Each row below has a hidden score, from 0 to 16, with 8 about the middle. What is it?
-2.42|0.05|0.10|-0.95|-0.42|1.16|-0.27|-0.37: 0
1.45|0.59|1.05|-1.68|1.19|0.40|-0.91|0.92: 6
-0.24|-0.50|1.81|-0.38|0.43|-0.75|-0.14|0.75: 3
0.61|-0.02|0.68|-1.07|0.92|-0.48|-0.42|1.28: 5
0.17|0.48|-0.46|-0.27|0.52|0.50|-1.25|0.15: 8
0.90|1.33|-1.42|-0.77|-0.38|1.02|0.36|0.23: 11
-0.47|-0.80|0.01|1.36|-0.90|-0.01|-0.16|-0.68: 10
-1.19|-0.26|0.47|-0.02|-0.64|0.72|-0.23|-0.75: 5
0.31|0.35|-1.03|0.03|0.64|0.44|0.25|0.65: 8
-0.47|0.95|-0.94|-1.66|0.26|0.83|0.23|0.15: 5
0.20|0.70|-0.20|0.46|0.69|-0.67|0.15|0.52: 7
-1.16|-0.55|0.20|0.61|-1.07|0.98|0.07|-1.66: 9
0.32|-0.93|-1.82|0.68|-0.83|-0.67|0.73|-2.25: 16
1.57|-0.52|-0.77|-1.62|1.39|1.23|-0.83|1.80: 9
-1.80|-1.25|0.09|1.85|-0.54|0.80|-0.54|-0.67: 5
0.85|0.63|1.00|-2.00|1.50|1.02|-0.64|0.45: 5
-0.23|-0.91|0.93|0.64|-0.72|-0.39|0.63|-2.04: 13
1.76|-0.10|-1.34|-1.78|-0.70|-0.91|0.51|0.71: 16
-1.32|0.45|0.34|0.64|-0.44|0.64|-0.71|0.06: 2
1.22|0.94|-0.32|-1.11|0.43|1.27|0.22|-0.18: 10
1.73|1.14|-1.04|-0.83|1.29|-0.11|-0.02|1.18: 10
-0.69|-2.44|1.84|-1.14|-0.44|-0.16|-0.31|-1.10: 8
-1.24|-1.51|1.70|0.04|0.46|-0.41|0.52|0.66: 1
0.90|2.01|-0.31|-1.12|0.52|0.22|-0.03|1.95: 3
1.38|1.51|-0.88|-1.01|1.99|0.40|-0.24|1.17: 8
0.25|-0.68|0.53|0.11|-0.38|-0.44|0.25|0.48: 8
-0.77|0.40|0.59|0.20|-0.33|1.28|-0.55|0.59: 1
-0.86|-1.00|0.29|-0.23|0.43|0.69|-0.68|0.70: 3
-1.32|-0.52|0.67|0.37|0.14|1.61|-0.82|-0.42: 3
-0.42|-0.16|0.22|-0.29|-0.66|1.33|-0.07|-0.70: 7
-0.40|-0.43|-0.78|0.52|1.14|1.11|-0.89|0.41: 6
-0.73|0.38|0.08|0.13|-0.22|0.68|-0.31|-0.79: 7
0.52|1.18|-0.15|0.00|0.07|-0.44|-0.72|1.09: 6
-1.04|-0.06|2.00|-1.96|1.24|0.39|0.08|0.96: 0
0.40|2.13|-0.88|-0.94|-0.33|-1.79|-0.35|0.03: 10
0.47|1.77|-0.51|-0.30|0.63|0.28|0.75|0.59: 6
-0.71|-0.80|-0.37|1.85|-1.44|0.59|-0.60|-1.55: 12
1.24|-0.88|-0.47|0.13|-0.77|-2.33|1.23|-0.24: 16
0.96|1.09|-0.28|-0.76|-0.20|1.62|0.49|0.15: 8
1.07|0.87|-1.65|-1.84|0.57|0.13|-0.67|1.45: 9
1.65|-0.44|-1.15|-0.95|-1.55|-1.32|1.82|-0.58: 16
0.03|-0.46|-0.40|0.29|-0.72|-2.05|0.82|-0.83: 14
-1.38|1.77|-0.22|-1.13|0.28|1.27|-0.29|-0.18: 0
-1.78|0.65|0.21|0.88|0.40|1.14|-0.39|0.60: 0
-0.73|0.45|0.30|0.76|0.11|1.36|-0.66|0.38: 2
0.89|-0.53|-0.05|-0.37|-1.09|-1.27|1.51|0.31: 13
-0.26|3.28|-0.23|0.73|0.23|-1.35|0.69|0.71: 3
1.15|1.56|-1.31|-0.74|1.27|-0.29|-0.57|0.99: 9
0.59|-0.63|0.67|0.21|-1.18|-1.81|1.29|-0.98: 14
-0.85|-2.18|1.42|0.91|0.18|0.29|-0.87|-1.30: 8
-0.53|-0.36|1.11|0.40|0.13|-0.44|0.21|0.60: 3
0.02|0.00|1.14|1.45|0.19|-1.67|1.32|-1.58: 11
1.50|0.97|0.12|-0.43|0.54|-1.91|-1.50|0.86: 11
0.02|-0.29|0.94|-0.64|0.02|0.41|-0.66|0.23: 6
1.44|0.02|-1.09|-0.02|-1.44|-1.86|1.45|0.54: 16
-1.55|-1.55|0.18|1.29|-0.78|0.05|-0.59|-1.08: 8
-0.54|-0.78|-0.25|-0.82|0.16|0.70|-0.54|-0.18: 7
-1.23|0.35|-0.07|0.96|-1.03|-0.58|-0.44|-1.36: 9
0.94|0.50|-0.21|0.37|-0.79|-1.18|1.61|-1.04: 15
0.06|0.89|-0.78|0.93|-0.63|1.00|0.36|-0.76: 10
-1.32|-1.06|0.47|0.54|-1.79|0.70|-0.75|-0.82: 7
-0.70|-0.56|0.86|0.48|-0.40|-0.15|-0.95|-0.62: 7
-0.49|-0.08|-1.02|-0.46|-0.22|1.03|-0.69|0.40: 7
-1.50|-0.96|0.44|1.70|-0.62|0.37|0.14|-1.00: 6
0.75|-0.08|-0.84|1.16|-0.46|-1.82|0.23|-1.71: 16
-0.89|-0.80|0.23|-0.69|0.88|0.18|-0.97|-1.83: 10
0.12|-0.55|0.44|0.83|-0.44|-0.95|1.33|-1.73: 14
-0.80|-2.22|0.98|0.83|0.40|0.38|0.35|-1.22: 9
-0.50|-0.36|2.09|0.68|0.58|0.30|1.45|-0.36: 3
-1.63|0.37|0.06|-0.22|0.24|0.44|-0.74|0.69: 0
-0.54|0.34|-0.74|0.52|-0.83|0.85|-0.70|0.02: 7
-1.21|-1.41|0.26|1.30|-0.94|0.04|-0.49|-0.94: 9
-0.34|3.59|0.70|0.14|-0.02|-1.65|0.54|0.29: 2
0.11|-0.20|-0.16|1.32|-0.57|-1.12|1.61|-0.73: 12
1.55|-0.26|-0.15|-1.57|0.84|2.08|-0.41|0.80: 9
1.44|-0.77|-0.97|-0.80|-0.79|-1.95|1.77|0.02: 16
